Some points:
[-18 -15 14 -27 -8 43 -53 1 -47 -2 44 -17 -8 -22 20 18 -21 23 30 -10 48 -4 -50 -25
 6 80 32 14 -25 14 -10 41 48 8 16 -33 -68 37 42 -6 10 49 -2 -43 -1 46 -13 -11
 -24 5 54]
[-3 57 0 -3 25 -5 40 -29 4 56 -8 21 3 8 13 -4 20 -42 6
 23 -15 -45 56 63 -9 90 -16 -16 -29 -17 5 -13 -11 30 -6 -18 18 -16
 10 -49 38 -59 13 -17 30 -21 -101 6 6 -13 44]
[-19 114 13 2 11 58 -52 -44 19 29 -7 4 -8 -32 -2 13 22 -37 11 8 -4 120 -8 -55
 49 -14 -21 22 -3 -23 -10 -2 37 52 -25 13 -24 -21 7 -19 -18 28 -47 -10 64 -29 15 -10
 -12 -11 -33]
[30 44 83 7 15 24 -8 -76 0 -17 -15 8 0 6 -11 -30 -18 -65 -56
 3 56 -12 -15 70 37 -6 20 30 4 -8 -52 -23 28 -32 36 -29 -14 -104
 16 21 0 34 24 38 37 22 41 -5 -25 -13 34]
[58 -2 -5 12 50 10 5 56 14 14 -66 -17 -33 -31 -11 43 7 29 42 31 40 -17 -1 -35
 2 -42 41 -22 -4 41 -8 11 26 55 -49 18 24 9 47 5 62 -24 -26 12 3 20 43 25
 20 -24 -7]
[-4 45 -2 -63 -22 -80 3 22 9 -45 5 -7 -8 43 7 9 -31 -21 29 -26 -38 -3 9 32
 -12 -1 16 17 11 -12 15 8 -9 -9 56 45 31 -12 65 41 -8 -6 63 -13 40 25 9 -9
 -6 3 -76]
[-44 5 87 -2 -24 -33 -44 -58 34 29 -2 -7 -37 -30 -9 -27 -8 85 -12 8 27 22 -9 6
 60 37 -14 -39 -10 35 -51 -35 21 -7 -16 24 -22 -39 -23 -23 0 49 -54 -17 42 -2 -25 -4
 53 6 -39]
[-18 41 -2 -5 -6 22 4 50 25 -29 17 -4 46 9 -3 -17 0 4 -62 22 -17 -4 6 106
 4 21 -23 1 42 0 99 -19 -24 40 9 15 16 31 11 -34 23 27 -67 -8 -96 1 7 8
 2 -42 19]
[87 -61 -9 -30 6 -30 9 -2 -43 50 -24 12 -52 48 -67 -2 -7 -39 8 13 -60 69 3 71
 -11 -54 -23 -31 -8 -1 57 -9 -18 -25 9 -14 -10 24 -47 -25 26 41 10 -22 -38 -13 -17 14
 -1 -7 -12]
[62 9 50 5 8 -38 -38 -43 -17 -13 61 -5 31 14 3 16 -13 59 10 -10 11 -5 -16 -51
 44 -68 -9 -8 31 -10 -17 22 32 7 0 21 -11 -36 -19 -52 6 -34 -19 21 14 -11 -34 35
 -15 32 75]
[-47 -51 -32 3 -18 -32 32 -24 61 -30 -17 5 13 2 -30 -53 3 -18 -50 -44 -60 86 -12 34
 -28 25 48 -25 -30 -18 39 23 -16 -38 -35 -18 -17 -20 43 -26 15 -34 19 24 -52 36 19 -10
 -2 -29 32]
[25 12 -9 29 -26 34 -21 8 6 -73 -12 37 -1 -45 -19 39 32 -17 54 -64 77 10 29 -23
 -18 0 -23 -2 24 24 -12 36 34 -57 25 -32 11 -6 -35 -4 -5 -50 -23 -11 -2 10 -20 -13
 12 -43 -9]
[-42 8 -28 -22 25 -59 -9 -6 -35 -50 10 -1 3 50 -5 -8 26 -9 -18 7 -7 -51 -12 49
 0 19 -11 -33 12 -36 -38 55 -4 1 -54 -56 0 15 3 42 -25 10 45 20 -3 -76 28 -3
 12 -6 -27]
[-3 -49 -7 11 -12 18 7 -40 15 10 -4 23 38 -15 27 24 -12 52 63
 -23 10 -11 22 14 -20 -102 -43 46 -10 46 -23 -38 -26 35 -25 -7 -33 37
 -11 20 51 -34 -3 -42 -1 -1 29 -3 -39 -6 9]
[24 -59 -33 -30 23 20 21 59 41 -18 16 23 32 -21 28 58 -12 38 31 45 20 21 -27 -42
 13 40 -9 45 28 10 -12 -8 -32 -48 -2 2 -46 -14 -5 -18 23 22 18 35 17 -9 6 -44
 41 -45 17]
[7 -17 -19 46 -23 -16 29 0 5 15 -5 3 -37 25 -46 -51 13 25 -67 -21 -9 -78 18 -73
 -28 -3 -28 -11 18 -33 35 28 -39 56 9 24 14 46 -33 49 3 49 29 28 6 26 -17 -36
 -26 32 -25]
[20 39 -41 71 -8 -16 10 65 -46 5 -20 -22 23 44 66 -49 -1 4 -45 12 -34 41 9 18
 -25 20 -9 -16 6 16 -44 -27 5 -3 -32 37 1 31 -38 22 -17 -13 41 -13 20 33 -24 12
 -20 55 -62]
[-56 65 -16 -4 -8 -9 16 28 26 54 64 -35 -17 13 -12 -2 -15 -65 -19 -5 -29 -3 16 -2
 -30 7 3 0 -20 20 -59 -5 -10 6 4 -17 79 -16 -61 -29 15 26 -3 -24 -12 1 35 12
 15 -24 93]
[-58 -15 -11 42 21 -21 13 31 -58 27 -59 43 66 21 -41 -42 -6 -35 13 26 -15 -49 1 -58
 -10 -1 25 16 -23 -8 28 33 -21 -49 42 38 -12 18 12 28 -55 9 9 20 -35 -14 30 -2
 29 68 -33]
[13 -105 -4 -43 -26 87 -6 11 8 2 10 -49 33 -38 -6 1 -1 36 7
 27 -11 -3 -13 -8 20 -71 -18 1 -35 -13 -18 5 20 1 21 -2 65 39
 3 2 -7 -56 -33 -6 43 -14 -29 6 7 -22 -14]
[27 -37 -26 -10 4 -4 56 -7 -25 -45 24 -19 -6 -13 -16 -9 11 -50 -23
 -2 6 -66 -5 -97 -48 9 13 -3 8 10 55 -61 -53 11 -18 7 1 -18
 18 65 -106 -8 27 -28 -58 -7 -12 26 7 84 -51]
[-39 -27 -4 11 -6 29 -14 -2 4 31 -11 5 -83 -35 113 73 10 43 49 -18 4 -16 -3 8
 3 15 49 13 12 -38 22 -21 13 -35 35 -19 -2 17 -4 -13 -30 -25 -22 54 -19 -20 30 6
 -34 -2 12]
There is one direction along which these points spread out most. How many in every 100 of the points above lie lower along it than each point below? Round to a whole number. More than half of the points above lie lower than the first one.
[87 -61 -9 -30 6 -30 9 -2 -43 50 -24 12 -52 48 -67 -2 -7 -39 8 13 -60 69 3 71
 -11 -54 -23 -31 -8 -1 57 -9 -18 -25 9 -14 -10 24 -47 -25 26 41 10 -22 -38 -13 -17 14
 -1 -7 -12] 27
[-39 -27 -4 11 -6 29 -14 -2 4 31 -11 5 -83 -35 113 73 10 43 49 -18 4 -16 -3 8
 3 15 49 13 12 -38 22 -21 13 -35 35 -19 -2 17 -4 -13 -30 -25 -22 54 -19 -20 30 6
 -34 -2 12] 68
[30 44 83 7 15 24 -8 -76 0 -17 -15 8 0 6 -11 -30 -18 -65 -56
 3 56 -12 -15 70 37 -6 20 30 4 -8 -52 -23 28 -32 36 -29 -14 -104
 16 21 0 34 24 38 37 22 41 -5 -25 -13 34] 77
[-42 8 -28 -22 25 -59 -9 -6 -35 -50 10 -1 3 50 -5 -8 26 -9 -18 7 -7 -51 -12 49
 0 19 -11 -33 12 -36 -38 55 -4 1 -54 -56 0 15 3 42 -25 10 45 20 -3 -76 28 -3
 12 -6 -27] 18
[-3 57 0 -3 25 -5 40 -29 4 56 -8 21 3 8 13 -4 20 -42 6
 23 -15 -45 56 63 -9 90 -16 -16 -29 -17 5 -13 -11 30 -6 -18 18 -16
 10 -49 38 -59 13 -17 30 -21 -101 6 6 -13 44] 41
[62 9 50 5 8 -38 -38 -43 -17 -13 61 -5 31 14 3 16 -13 59 10 -10 11 -5 -16 -51
 44 -68 -9 -8 31 -10 -17 22 32 7 0 21 -11 -36 -19 -52 6 -34 -19 21 14 -11 -34 35
 -15 32 75] 86
[-3 -49 -7 11 -12 18 7 -40 15 10 -4 23 38 -15 27 24 -12 52 63
 -23 10 -11 22 14 -20 -102 -43 46 -10 46 -23 -38 -26 35 -25 -7 -33 37
 -11 20 51 -34 -3 -42 -1 -1 29 -3 -39 -6 9] 59
[-4 45 -2 -63 -22 -80 3 22 9 -45 5 -7 -8 43 7 9 -31 -21 29 -26 -38 -3 9 32
 -12 -1 16 17 11 -12 15 8 -9 -9 56 45 31 -12 65 41 -8 -6 63 -13 40 25 9 -9
 -6 3 -76] 23
